A single turn carries every row of the set below to another of its rows. Some are shown first; where does it send the rows asked next?
rel: -0.19 1.45 -0.11 -1.40 0.83 -1.73 -1.81 0.83 0.44 0.48 -1.25 0.17 -1.70
 -0.36 -0.55 1.04 -1.38 1.27 1.51 -1.08 -0.98 -0.91 -0.29 0.20 -0.19
 -0.11 -2.11 -1.59 1.49 0.68 1.93 2.18 -3.04 1.46 -0.84 -1.27 -1.04
 -1.09
Gug: 1.57 -0.05 -1.53 -1.20 -0.71 1.72 -0.90 0.81 0.07 1.10 1.33 0.21 1.20
 0.26 0.55 -0.72 0.50 -0.97 0.82 -0.88 0.21 2.16 3.12 1.57 -0.55 0.24
 1.68 1.06 -0.90 -1.14 -0.54 0.02 -0.22 0.99 -1.49 -0.12 0.33 0.62
lutep: -0.18 -0.10 -0.60 -2.06 1.11 0.62 -1.86 0.43 0.92 1.77 -0.33 -1.30 -0.32
 0.21 -0.09 0.89 0.34 -1.20 1.25 -1.25 -1.10 0.52 0.88 -1.16 -0.10 0.96
 -1.98 0.79 -1.54 0.69 0.09 2.52 -1.28 2.18 -1.28 0.51 0.70 1.27
bez: -0.32 1.89 0.45 -0.92 -0.79 1.28 -0.69 1.35 1.05 2.60 1.04 0.28 0.46
 0.97 1.91 0.49 0.89 1.69 0.61 -1.42 -0.88 0.24 0.10 0.53 0.19 0.07
 -0.01 1.06 -0.49 1.11 2.42 2.08 -2.32 1.73 0.38 -1.30 -1.25 -0.87
Dis: 1.29 1.97 -0.16 -0.83 -1.65 -0.28 -1.11 0.65 -0.72 -0.05 0.55 1.29 -0.43
 -0.78 0.76 -0.35 -0.68 0.85 0.66 -0.07 0.51 0.44 2.05 2.64 -1.10 -1.00
 0.58 -1.07 2.15 -1.16 0.77 -0.09 -2.55 0.57 -0.12 -2.34 -0.73 -2.21
diru: 0.47 1.22 0.69 -1.45 0.75 -2.25 -1.58 1.15 0.42 -0.06 -0.92 0.41 -2.23
 -0.24 -0.40 1.33 -0.80 1.13 1.33 -0.77 -0.49 -1.44 -0.16 -0.39 0.09
 -0.63 -2.18 -0.54 1.66 0.69 1.83 2.57 -2.88 1.80 -0.95 -1.51 -0.90
 -0.80
Sazep: 0.30 -1.48 0.87 -0.43 -1.78 -2.55 -0.80 0.15 0.54 0.64 2.12 2.47 -1.67
 0.67 -0.58 0.57 -0.98 1.09 -0.28 -0.11 0.43 1.17 0.75 1.27 3.11 -1.17
 -1.99 0.50 -1.58 0.15 -0.29 1.17 -1.32 -0.87 -0.22 -0.34 -1.83 1.38
Pigi: 1.14 1.99 0.06 -0.62 -1.17 -0.01 -1.44 1.27 -0.83 -0.15 0.45 1.38 -1.09
 -0.05 0.65 -0.06 -0.60 1.15 0.68 -0.44 0.99 0.96 1.88 2.21 -0.98 -1.48
 1.21 -1.67 2.01 -1.70 0.74 -0.43 -2.44 0.56 -0.34 -2.25 -0.50 -1.81
Muni: 1.82 -0.16 -0.86 -1.74 0.63 -1.07 -1.98 0.49 -1.54 -1.10 -0.40 -0.65
 -1.34 -0.85 -1.46 0.03 -1.20 -0.93 1.70 -0.47 0.35 1.19 2.14 0.72 -0.89
 -0.69 -0.10 -0.81 1.41 -1.80 -1.19 0.57 -1.01 0.71 -2.35 -0.74 1.16
 0.62
dalag: -0.26 2.36 0.45 -0.50 -1.24 1.31 0.00 1.22 1.48 2.93 0.57 1.11 -0.04
 0.79 2.16 0.25 0.71 1.12 0.69 -1.27 -1.28 0.06 0.21 0.68 0.40 -0.59
 0.30 0.46 -0.66 0.92 1.75 1.66 -2.03 1.75 0.07 -0.41 -1.74 -0.98
fugel: 0.00 -0.91 1.10 -2.41 -0.63 -1.49 -0.31 -0.04 1.82 -0.23 0.86 1.00 -1.77
 0.93 -1.92 -1.43 -1.89 0.48 1.27 0.33 0.16 0.58 0.54 0.21 0.40 -2.73
 0.73 -0.54 -2.28 -1.41 0.98 -1.46 -0.45 -0.80 0.62 -1.87 -1.39 -0.09
Noku: 0.53 0.82 -1.00 -0.73 1.03 1.00 -1.59 1.63 -0.16 0.33 -0.26 -0.03 -0.70
 -2.41 -0.19 0.02 0.89 -0.17 -1.02 -0.76 1.20 0.68 -1.84 0.52 -1.46
 -0.86 0.34 -0.81 0.23 -1.11 1.44 1.73 -1.33 0.30 -0.94 -1.23 -0.24
 -0.79
bip: 0.39 0.81 -1.15 -0.80 0.66 1.37 -1.23 1.12 0.21 0.26 -0.43 0.44 -0.24
 -2.39 -0.65 -0.01 1.00 -0.54 -1.02 -0.63 0.87 0.68 -1.50 0.57 -1.78
 0.03 -0.26 -1.03 0.20 -0.86 1.16 1.92 -0.99 0.87 -0.60 -0.99 -0.50
 -1.43
Zure: 1.44 0.72 -1.33 -1.08 -1.29 1.65 -1.14 0.51 0.22 1.20 1.23 -0.10 1.38
 0.03 0.71 -0.94 0.95 -1.47 0.59 -0.48 0.66 1.87 2.96 1.40 -0.56 0.27
 0.94 1.01 -0.71 -0.93 -0.20 -0.41 -0.32 1.11 -0.75 0.03 0.45 0.52
dilup: 0.59 1.13 -1.34 -1.42 0.61 1.75 -1.21 1.71 -0.18 0.20 -0.38 -0.01 -0.76
 -2.52 -0.35 0.40 0.97 -0.23 -1.65 -0.56 0.89 0.19 -1.80 0.83 -0.81
 -0.23 0.31 -0.26 -0.10 -0.90 1.31 1.83 -0.59 0.58 -0.62 -0.87 -0.24
 -0.80
vun: -0.19 -0.82 -0.14 -1.49 0.48 -2.27 -1.73 2.12 0.44 0.58 -0.18 1.39 -2.80
 0.91 -2.76 0.10 -0.43 1.18 0.16 0.54 -0.64 0.79 -0.09 1.08 2.48 -0.92
 -1.24 1.98 -1.30 -2.35 1.37 -0.81 -1.08 0.90 1.73 -2.11 -0.79 -0.08
Foza: 0.28 -0.33 -0.43 -1.78 0.95 0.18 -1.58 0.25 0.74 1.84 0.38 -1.36 -0.38
 0.05 -0.34 1.05 0.58 -0.91 1.90 -1.33 -1.43 0.15 0.47 -1.18 0.21 0.92
 -1.28 1.55 -1.31 0.83 0.41 2.98 -0.84 1.93 -1.72 0.31 0.34 1.19
Samu: -0.33 -0.99 1.24 -1.94 -1.18 -1.41 0.12 0.24 1.89 0.12 0.85 1.02 -1.46
 0.82 -2.12 -1.66 -1.69 0.44 1.39 0.60 0.00 0.37 0.51 0.12 0.57 -2.77
 0.74 -0.40 -2.40 -1.16 0.96 -1.15 -0.19 -0.61 1.15 -2.21 -1.14 0.11
redot: 1.15 2.21 0.49 -0.86 -1.44 -0.76 -1.28 1.03 -0.90 -0.09 0.38 1.78 -1.01
 0.08 0.94 -0.76 -0.72 0.50 0.57 -0.26 0.50 0.36 1.57 2.62 -0.81 -1.71
 1.22 -1.04 2.31 -1.33 1.61 -0.80 -2.14 0.90 -0.29 -2.01 -0.99 -1.73
fuze: 0.48 0.10 -0.59 -0.93 -1.40 -1.52 -0.92 0.67 -0.66 1.77 2.05 1.61 -2.11
 -0.71 -1.77 2.50 0.60 0.88 -1.16 -0.42 -1.00 1.60 -0.48 0.05 3.77 -0.23
 -2.14 0.74 -1.23 -1.82 0.10 0.31 -0.67 1.04 0.41 0.24 -0.39 1.13
teg: -0.10 1.83 0.69 -1.28 0.81 -1.87 -1.81 0.82 -0.02 0.26 -0.86 -0.43 -1.89
 -0.01 -0.24 1.02 -0.62 1.40 1.52 -1.07 -0.56 -0.89 -1.02 -0.27 0.14
 -0.83 -1.77 -0.95 1.92 0.48 2.13 2.35 -3.00 1.27 -0.67 -1.73 -0.83
 -0.58
momi: 0.89 0.92 -0.98 -1.31 -0.82 2.28 -1.16 0.82 -0.15 1.88 1.32 0.20 1.01
 -0.32 0.74 -0.94 0.26 -1.28 0.09 -0.43 -0.26 2.06 2.82 1.68 -0.14 -0.40
 1.87 0.78 -1.05 -1.17 -0.55 -0.24 0.02 1.10 -0.94 -0.28 0.65 0.73
vekin: 0.39 -0.04 0.30 -1.49 -2.71 -0.82 1.32 -0.90 0.64 0.69 2.86 1.24 -0.19
 -0.41 -1.01 0.14 -1.18 0.83 -0.41 -0.56 -0.50 1.22 -0.05 -0.75 2.03
 -1.82 -0.21 -1.39 -1.75 -0.46 -0.25 0.16 0.21 -0.56 -0.03 0.16 -0.80
 1.91
lamat: 0.22 -1.68 0.96 -0.52 -1.40 -2.75 -1.11 -0.13 0.38 0.83 1.80 2.42 -1.17
 0.61 -0.80 0.61 -0.80 1.66 -0.18 -0.25 -0.05 1.51 0.59 1.12 2.92 -1.03
 -2.13 0.70 -1.45 0.61 -0.53 1.13 -0.85 -0.64 -0.43 -0.24 -2.05 1.55
Febet: 0.67 -0.08 0.46 -1.90 -2.57 -0.65 0.93 -1.24 0.25 0.90 2.95 1.26 0.11
 -0.32 -0.86 0.18 -1.58 1.42 -0.09 -0.77 -1.18 1.36 0.08 -0.46 1.94
 -1.88 -0.24 -1.22 -2.22 -0.14 -0.54 -0.34 0.22 -0.61 -0.40 0.07 -0.76
 1.58
bil: 0.82 0.82 0.95 -1.21 -0.62 -2.06 -1.39 0.25 0.23 1.33 0.65 0.67 -0.35
 2.28 0.63 -0.12 -1.44 0.46 2.97 -0.72 -1.73 0.41 4.14 0.44 0.83 -0.63
 -0.60 0.35 0.64 0.47 0.08 0.39 -2.22 2.08 -1.45 -0.77 0.06 0.80
vir: -0.31 2.20 -0.07 -0.66 -0.75 1.67 -0.36 1.31 1.75 2.63 0.38 0.75 0.38
 0.74 1.96 -0.06 0.36 1.29 1.03 -0.83 -1.06 0.48 0.16 0.64 -0.10 0.29
 -0.54 0.20 -0.63 1.39 2.13 1.28 -2.79 2.00 0.30 -1.16 -0.93 -0.86
Nen: 0.37 0.04 -1.04 -1.69 1.40 0.41 -1.44 0.74 1.29 1.85 -0.13 -1.21 -0.27
 -0.41 -0.81 1.13 0.23 -0.54 1.13 -0.94 -0.97 0.23 0.89 -1.32 0.66 0.62
 -1.17 1.11 -1.66 0.80 -0.06 3.00 -0.52 1.88 -1.73 0.32 0.52 1.56
tul: -0.28 -0.48 0.06 -1.66 0.72 -2.44 -1.53 2.27 0.49 0.02 -0.55 0.95 -2.85
 0.60 -2.59 0.69 0.03 1.36 0.01 0.79 -0.33 0.91 -0.39 0.77 2.14 -1.04
 -1.31 2.30 -1.43 -2.58 1.28 -0.83 -1.25 0.92 1.66 -1.93 -0.94 -0.14
Fur: 0.01 0.71 -0.68 -2.41 -0.54 -0.75 -0.04 0.91 0.89 1.08 0.82 0.36 -1.47
 -0.24 -3.22 0.07 -0.33 0.42 0.30 0.00 -1.32 0.60 -0.80 -0.93 1.44 -1.70
 0.69 -0.24 -1.51 -3.08 1.73 -2.00 0.59 1.23 1.80 -1.42 -0.09 0.08
Tebed: 1.76 -0.26 -0.57 -2.12 1.03 -1.44 -2.71 0.56 -1.16 -0.89 -0.21 -0.55
 -1.43 -1.20 -1.89 0.34 -1.18 -1.34 0.69 -0.08 0.85 0.60 2.46 0.56 -0.52
 -0.50 -0.57 -0.51 1.13 -1.37 -0.43 0.71 -0.73 1.11 -2.25 -1.24 1.30
 0.64
piri: 0.38 -1.17 0.23 -3.54 -1.28 -0.94 -1.27 -0.71 1.25 -0.74 1.16 0.70 -0.97
 -0.72 -2.94 -0.04 -1.14 1.64 -0.17 -0.09 0.03 2.43 1.49 -1.08 2.68
 -1.76 0.40 -0.98 -2.65 -1.66 0.08 0.48 -0.81 0.82 -0.45 -1.24 -0.91
 0.86
Tir: 0.22 0.31 0.53 0.14 -0.79 -1.92 0.29 1.36 -0.23 2.26 1.70 1.75 -2.32
 0.83 -0.25 1.26 -0.05 0.57 0.14 -0.01 -1.27 -0.29 -1.47 0.89 1.17 -1.19
 -1.86 1.78 -1.06 -1.24 0.53 -1.60 -0.30 -0.52 1.84 -0.80 -0.71 0.06
gigek: 0.33 0.19 0.41 0.05 -0.89 -1.32 0.27 1.33 -0.26 2.22 1.90 2.23 -2.47
 0.98 -0.62 0.66 -0.19 0.05 0.03 0.06 -1.15 0.12 -1.75 1.02 1.50 -1.27
 -1.93 1.72 -1.05 -1.42 0.59 -1.57 -0.09 -0.30 1.77 -0.70 -0.30 0.27
Bedo: -0.19 -1.15 0.16 -3.31 -1.65 -1.53 -0.86 -0.13 1.15 -0.71 0.97 0.47
 -0.92 -0.64 -2.91 -0.07 -1.24 1.51 -0.21 0.05 0.03 1.91 1.52 -0.83 3.03
 -1.65 0.43 -1.17 -2.45 -1.52 0.30 0.97 -0.89 0.70 -0.06 -1.28 -1.09
 1.04
tured: 1.50 0.04 -1.14 -2.08 0.34 -1.61 -2.39 0.12 -1.48 -1.22 -0.52 -0.92
 -0.65 -1.09 -1.42 0.09 -1.16 -1.47 0.77 -0.50 0.44 0.42 2.49 1.05 -0.93
 -0.19 -0.84 -0.54 1.60 -1.51 -0.89 0.75 -1.01 0.78 -1.62 -0.34 0.87
 0.33
duf: 0.93 0.93 0.17 -1.55 -1.19 -1.09 -1.57 -0.15 0.19 1.49 1.03 -0.07 -0.56
 2.25 0.42 0.63 -0.91 0.46 3.61 -0.95 -1.50 0.50 4.21 0.57 0.98 0.12
 -0.33 0.79 0.89 0.36 0.14 0.54 -1.86 2.00 -1.41 -0.60 -0.39 0.56
koven: 0.31 1.21 -0.87 -2.47 -0.14 -0.59 0.21 1.10 0.97 0.68 0.63 0.14 -1.50
 -0.36 -2.65 0.14 -0.28 0.62 0.09 0.20 -0.87 0.83 -1.00 -0.80 1.39 -1.64
 0.69 0.00 -1.49 -3.13 1.81 -2.57 0.12 0.64 1.57 -1.30 -0.04 0.12
mar: 0.38 0.22 -0.55 -0.67 -1.28 -1.65 -1.04 0.54 -0.39 1.96 1.93 1.39 -1.28
 -0.94 -1.63 2.76 1.06 1.43 -1.06 -0.31 -1.15 1.58 -0.53 -0.20 3.64
 -0.10 -1.96 0.95 -1.24 -1.40 0.18 0.19 -0.37 0.89 0.43 0.14 -0.74 1.09
ruzor: 0.84 1.07 0.22 -1.65 -1.05 -1.46 -1.96 0.02 0.59 1.99 0.61 -0.33 -0.44
 1.89 0.99 0.49 -1.09 -0.16 3.06 -0.72 -1.15 0.22 4.48 0.82 0.71 -0.02
 -0.98 0.32 0.61 0.53 0.22 -0.02 -2.62 1.86 -0.87 -0.57 0.13 0.52

piri moves to -> mar
gigek moves to -> Samu
Now these:
redot moves to -> bil
Dis moves to -> ruzor
Noku moves to -> Gug

